One turning vector, and how many steps it has turned:
The counts run from 0 to 774.
[170  90 108 137 149  94 126 135 140 111 124 105 156 137 116 169 166 150
  86 130 127 143  77  94 142 114 146 121  96 132 167 134 119 108 161  91
 129 145  80 105 111 136 154 137  82  70 138 151 105  76  83 116 173 114
 128 114 128 151  78 157 184 128 108 107 157 140 130 138]  714
[ 75  70 116 114 137 122 152  99 108 145 115 102 108 113  82 126 113 114
  93 160  96 103 120 143 146  67  95 153 129 130 199 139 109 109 144 122
 141 139 128 135 171  85 132 149 104 135 132 116 130  75 120  79 160 127
 118 130 186 114  68 157 163 124 106 132 126 120 168 151]  72
[108 153 155 151 146 151 145  81  97 122 104 143 129 118 127 158 131 123
 134 146 119 127 146  82 155 157 179 118 100 152 144 172 121  75 151 130
 114 117  96 163 144 131 162 145  62 149 104  85 119 121 105 106 136 172
 108 162 180 108 116 135  99  98 166 135  81 125 111 153]  110
[130 150 134 158  98 183 169 112 163 129  87 133 132 116 103 123 140 140
 113 155 145 125  95 110 143 102 157 139 117 183 148 142 153 111 104 114
 113 136 142 115 142 100 137 163  80 141  86 104 121 122  78  80 176 110
 120 185 145  98 144 139  82 142 109 162 134 123 119 144]  386
[ 91 115 115 132  88 141 166  81 119 121 135 167 101 113 120 135 101 121
  83 108 126 120 183 118 175  84 120 162 122 134 164 114 118 146 115 123
  85 131 129  86 147  86 171 145  93 116 132 137 115  99 167 142 149 148
 129 141 173 101 176 119 128 134 143 122  84  70 107 159]  451
[144  69 113 157 102 125 120  96 116 131  73 143 138 127 114 161 100 129
 144 115 127 163 151 116 186 108 119 135  95 170 155 103 183 111 117 122
 127 137 153  84 119 113 144 132  87 153 108 122 112 106 121 129 174 161
 135 173 161 125  94 125 155 154 204 107  91 100 110 131]  269
[ 95 116 117 148 100 121 132 152 123 108 158 100 130  56 154 176 150 118
 100 116 135 125  82 107 113 170 152 142 108 140 152 101 123 142 132 159
 164 177  75 129 119 123 191 126 141  89 124 159 112  98 138 138 126 104
  81 130 112 176 129  99 150  78  88 110 140 145 112 172]  532
[102  88  85 121 136 161 145 127 120 134 115  85 126  35 141 140 139 114
 106 143 145 140 110 157 155 126 110 129 138 178 161 107 184 116 129  92
 117 138 145 154 111 117 171 141 133 108 105 181 119  79 122 138 142  81
 130 128 150 166 110 120 161 158 107 117 154 116 131 132]  83
[ 91  83  73 130  79 108 119  76  66 138 137  86 139 132 125 123 125 138
 140  99 107 187 170 105  85 102 128  74 157 113 158 102 124 119 120  97
 114 154 182  87 122 114 144 135 124 149 141 115 130 118 127 122 139 185
 127 160 129  99 115  96 155 174 151  70 145 134 148 168]  432
[ 94 105 117 107  91 151 169  81 105 116 143 163 128  90 141 152 123 124
  83 104 104 127 167 152 170 106 137 129 134 113 164 144 136 130 138  93
  81 123 124 106 135 113 154 151  79 107 128 127 141  73 173 120 142 149
 121 162 173  81 136 140 110  93 166 140  90  75 120 135]  450
[194  95 124 170 123  94  85 116 150  83 101 142  96 126 146 127 128 159
 101 120 143 148 130 136 151 135  99 131  77 137 138 101 135 125  99  98
 129 153  89  90  60 121 175 104  88  91 132 130 113 131 151 141 172 138
 101 147 116 152 106 129 144 127 157 124 121 110  92 132]  263
[ 83 114 123 150  99 167 196 116 121 104 114 159 152  81 108 140  90 115
  78 128 102 105 149 134 169  65 136 124 127 119 171 157 119 123 123 148
 111 141 114 116 179 107 138 140 104 106  97 142 119  85 148  97 179 117
 125 126 163 106 163 152 128 122 101 127  90 102 151 162]  454
[ 99 103 110 135 141 116 143 109  95  69 124  92  95 107 144 148 126 150
 154 104 133  99 131 138 140 132  49 147 165 122 133 116 118 112 102 117
 107 133 107 103  63 149 215 142  89 109 127  86  79 151  93 130 167 159
 121 148 158 146  91 103 161 184 162 151 106 100 103 156]  644
[113  81 125 162 131 141 158 135  81 156 109 133 123 104 156 174 119 102
 108 165 101 133  89 105 116 172 137 114 130 164 146 152 110 130 158  78
 137 144  83 173 105 103 145 138 117 113 146 139 120 104  95 115 109 140
 115 136 184 114  75 154 111  98  88 134 134 130 123 170]  624
[110 114  75 161  84  85 153 141 120 163 123 121 117 101 135  98 176 135
 130 157 109 146 154  83 113 115 154 165 123  90 162 109  70 140 127 106
  88 139 111 108 124  91 164 173 112  90  92 117 100  84 122 152 135 131
 142 128 112 133 162 134 138 195 114 111 163 131  78 176]  440
[102 100 100 166 116 122 142  92  99 132 129  99 133 130 119 114 133 134
 142 108 106 186  92 113 115 102 111 117 150 152 114  95 179 138 100 109
 108 161 145  62 128 102 177 166 114 144 136 139 123 114  79 131 109 165
 135 173 160 102  86 110 157 173 127  94 158 131 140 199]  428
[127  88 111 198  97 114 166 136 111 166  85 169 139 142 164 114 127 132
 153 107 140 120 129  77 162 116 128 124 121 119 157 119  80 140  99 104
 129 179  94  92 120 130 145 134  99 154  98 110 103 134  79 116 153 131
  97 155 155  87 141 117 134 156 104 143 108 100  93 148]  549
[185 120 142 135 137  98 110 108  87  83 107 145 111 101 160 161 115 116
 115 134 104 165 126 145 142 141 133 108  74 107 139 152 110 126 131 105
  83 157 102 111 120 103 137  63 100 110 103 135 121 133 157 160 161 177
 160 125 149 152 126 184 114 134 163 131 101 139  93 151]  558
[165 120 140 128 159 154 121 107 148 129  97 129 130 120 118  92 121 156
 141 122 170 128  95 135 124 113  99 113 107 112 154 131 142  99 121  92
 103 182  87 130 105 144 143 108  66 135  74 139 150 102  98 137 188 121
 124 119 147 110  76 140 106 159 132 144 104 143 170  94]  484
[171 113  78 122 127  68  98 130 133  77 145 102 111 152 133 165 162 162
  78 140 112 179 130 132 131 123 145 137  99 141 133 137 143 122 119  84
 146 116 104  83  74 115 174 139  81  80 162 143 102 120  98 118 132 152
 150 140 125 146 109 130 153 121 153 108 144 120  93 167]  717
[107 125 136 150 147 198 145  81  93 106  93 133 140  74  97  84  87 118
 120 145 131 139  90 167 102 135 119 101 110 155 117 112 115 129 155 147
 133 146 131 152 106  62 135  80  94 132 116 149 136 141 139 100 155 119
  89 133 152  84 102 130  80 129 141 149  56 136 157 148]  685
[133 111 129 187  86 109 149 159 132 122  94 140 113  96 110 122 133 114
  92 164 125 163 118 111 110 116 157 170  94 133 140 122 103 151 113 116
 105 145 131 105  92  58 162 123 113 111 118 130  99 134 111  96 167 111
  82 128 130 128 160 158 112 118  62 171 136 151  94 154]  168
[ 84 120  84 136 100 142 193  89 120  94 123 120 169  78 117 111 134 110
  89 101 106 119  96 117  94 116 160 139 139 147 109  89  99 163 139 151
 137 131 144 105 180 106 145 107 128 126 156 185 113  76 156 111 128  89
  78 113 169  81 121 147 119 117 100 116 101 126 125 135]  234
[112 120 130 154 128 139  92  97 111  74 117 139 128  83  93  93  81 133
 118 126 141 141 122 157  98 148 125 127 114 132 116  86 117 128 142 155
 153 148 148 142 103  38 143  60 111 138 132 120 111 166 153 102 148 152
  88 134 128 109 126 114  79 117 153 135  53 134 129 141]  686
[117 130 152 102 122 141 116  61 125  91 163  81 100  86 118 119 120 142
  56 129 112 147 114 171  81 102 134  95 152 118 172 153 115 132 117 111
 135 154  92 133 123 103 130 132 105  77 154 156 156  92 155 120 125 104
 107 105 170 132 109 147 121 108  79 126 150 126 162 156]  521
[104 104  89 119 102  96  98  55 138  84 126  84  73  89 118  82 103 133
  91 117 123 151 151 130 105 133 154 160 143 130 172 116 104 165  85 147
 180 145 125 109 135  96 161 122 100 110 155 144 142  93 165 115  96 115
  77 106 162 146 138 134 146 123 121 110 138 118  99 143]  524
[122 104  85 166  75 137 176 110 150 146  98 143 147  89 137 132 178 128
  82 140 128 144 147  99 130 104 161 138 113 141 160 125 122 124 116  87
 128  92 127 123  96 111 124 148  99 122 151 143 111 108 140  80 186 100
  67 161 141  82 142 181  99 117 106 160 142  83 110 130]  166
[157 143  82 112 119  97 106 120 129  88 127  68 165 137 127 172 177 159
  68 163 118 142 106 145  79 115 182  74 107 157 106 116 142 107 135  89
 153 111 145 121 121  91 133 122 110 106 144 137 129 132  98  81 144 169
 151 149 112 126 115 164  81 146 175 141 154 162 127 160]  498
[118  97 175 147  86 139 126 113 147 115 110 115  79  58 148 121 118 136
 121 122 124 148 107 167  84 158 109 135 114 128 160 100 128 165 121 146
 138 195 103 105 124  86 131 136 140 127 105 126 187 114 174 145 131 161
 136 120 129 143 115 119  81  80  81 137 146 132 152 159]  248
[121 139 101  98 154 152 135  88 137 130  61 125 140  74 110  85 131 123
 116  98 138  82 143 152 146  92  91 147 164 162 144  73 177 131 142 107
  85 135 157 119 134 110 145  96 146 129 121 148  87 120 117 145 133 112
 128 126 169 100  72 148 148 180 105 130 122 118 123 111]  579
[139 102 128 132 113  86 106 108 111 110  98  75 108  77 121 129 161 144
 127 124 113 140 184 155  96 108 110 142 122 104 190 105 106 116  81 117
 142 122 114  86 133 109 120 122 144 148 132  84 113 152 170  84 185 165
 122 130 138 177 108 156 164 134 129 138 169 111 127 129]  365
[143  82  93 134 125 112 141 117  99 146 128 114 122 123 130 129 134 134
  98 162 112 201  96 103 140 104 123 132 117 165 130 141 162 103 128  87
 117 119 128  93 120 113 177 177  64 111 129 168 126  87  78 126 144 137
 154 176 151 138 125 144 179 181 139 107 152 130 115 163]  719
[116 149 102 147  94 124 128 113 101 143 125 126 134  72 139  90 152 135
 155 158 123 144 175 118 103 147 161 145 117 131 112 102 117 137  80  82
  66 123 146 105  96 103 164 140 117 143  85  96  91 132 134 131 175 151
 100 158 121 125 164 122  94 187 153 147 136 141 103 143]  663
[108  97  91 155  88 116 122  94 103 127  67 134 121 134 108 124 122 145
 121 148 114 154 140 111 112 127 142  90 119 140 114  89 143 131 163 130
 142 157 153  83 128  63 107  94 103 164 129 112 130 135 148 115 151 195
 140 165 110  80 106 115  85 142 198 105 104 118 139 161]  50
[102 124  79 109  95  99 141 100 142  77 128 101 142  76 111 114 140 115
  78 106 110 130 137 122  97 125 166 139 132 117 108  84  99 168 113 178
 138 113 150 112 170  89 137  87 109 104 164 141 101 115 179 118 128 131
  81 127 159 100 149 134 126 137 111 124 110 113 106 139]  233
[166 135 133 146 136 100  79 113 145  55  84 119 120 135  98 106 123 146
 142 118 157 144 127 139 138 135 122 118 101 103 149 119 121 133 122 123
 125 161 127 110  92 119 163  67  69 120 117  92 122 148 130 127 173 161
 116 117 135 138  83 109 116 143 170 135 117 141 129  97]  486
[124 134 131 140 173 132 167 104 128 115 121 112 146 106 147 110 154 118
 138 110 109  89  43 159  80 113 105 127 156 139 113  96 127 155 134 117
 106 196  85 112 129 131 137 126 131 126 142 122 117 131  75 137 127 145
 140 134 192  88  45 155 135 101  89 152 128 137 143 170]  132
[105 113 136 136 159 136 116 114 145 151  88 118 112 104 181 139 123 165
  90 138 141  53 107 150 150 141 126 139 119 201 184 110 139 100 101 112
 188 141  86 153 145 133 127 165  72 142 107 112 147  98 124  74 113  99
 123 137 160 142 130 156 110 141 119 177 121 115 105 115]  185
[137 156  92  91 132  79  88 117  89 109 143  83 151 123 124 129 163 139
 141 103 128 138 144 125 125 165 179 102 140  92 142  98  93 147 124  85
 105 140 148 115 144 136 152  79  96 122 119  93 117  91 137 155 139 188
 129 109 149 124 105 116  70 168 151 117 154 133 118 100]  214
[100 131 154 177 147 199 131  89 110 127 122 118 133  36 145 113  97 142
 168 142 163 121  94 132 128 176  97 100 111 164 131 137 152  91 136 146
 100 181 100 160 109 113 171 118 110 138  56 153 124 140 110 162 136 119
 116 140 135 148 134 106 123 151 140 128 103 158 136 156]  757
[147 144 124 128 143 153  94  90 144  64 106  83 111  51 165 153 152 161
 137 101 163 123 110 133 134 202 136 101 117 155 127 106 162 126 121 142
 135 147  97 139  85 148 174  98 120 107 103 160 149 135 178 157 152 156
 130 144 125 142 115  95  74 124 166 138 111 117 111 126]  759
[ 90  90 123 130 121  91 136  88  91 101 136  94 109 120  74 134 100 128
  92 158  82 126 148 156 115  90  89 147 125 108 183 118  85 117 116 142
 154 122 149 126 147  69 157 140 111 116 147  97 113 122 131  77 168 154
 116 116 161 150 107 138 172 113 124 128 109 113 136 160]  73
[134 111 119 124  89 121 178 116 125 145 164 158 106  71 158 108 145 131
 105 121 108 139 104 133 143 127 146 177 125 124 153 130 124 155 126  83
  49 133  97 101 120 137 161 165  70  89 139 158 144  58 140 163 138 104
 132 157 163  97 139 143 112 130 123 147 135 100 107 119]  446
[ 81 102  88 124 148 107 151 129 118 133  91  95  92 112 165 123 128 170
 133 132 131  46 123 111 136 104  67 172 151 122 173 116 102 113 109 127
 142 147  96 114 137 135 179 143 102 126 103 118  87  89 107 148 141 109
 117 134 157 148 105 129 178 213 149 152 132 104 114 132]  640
[ 98 111  99 142 108 143 181 156 114 128 132 102 151  71 164 197 176 123
  89 154 116  94 108 125 137 131 161 109 140 119 143 146 104 136 133  63
 110 120 107 155 118 123 159 130 127  88 131 144  96  92 124 126 134 127
 132 109 140 139 141 151 100 137  60 162 170 123 123 141]  733
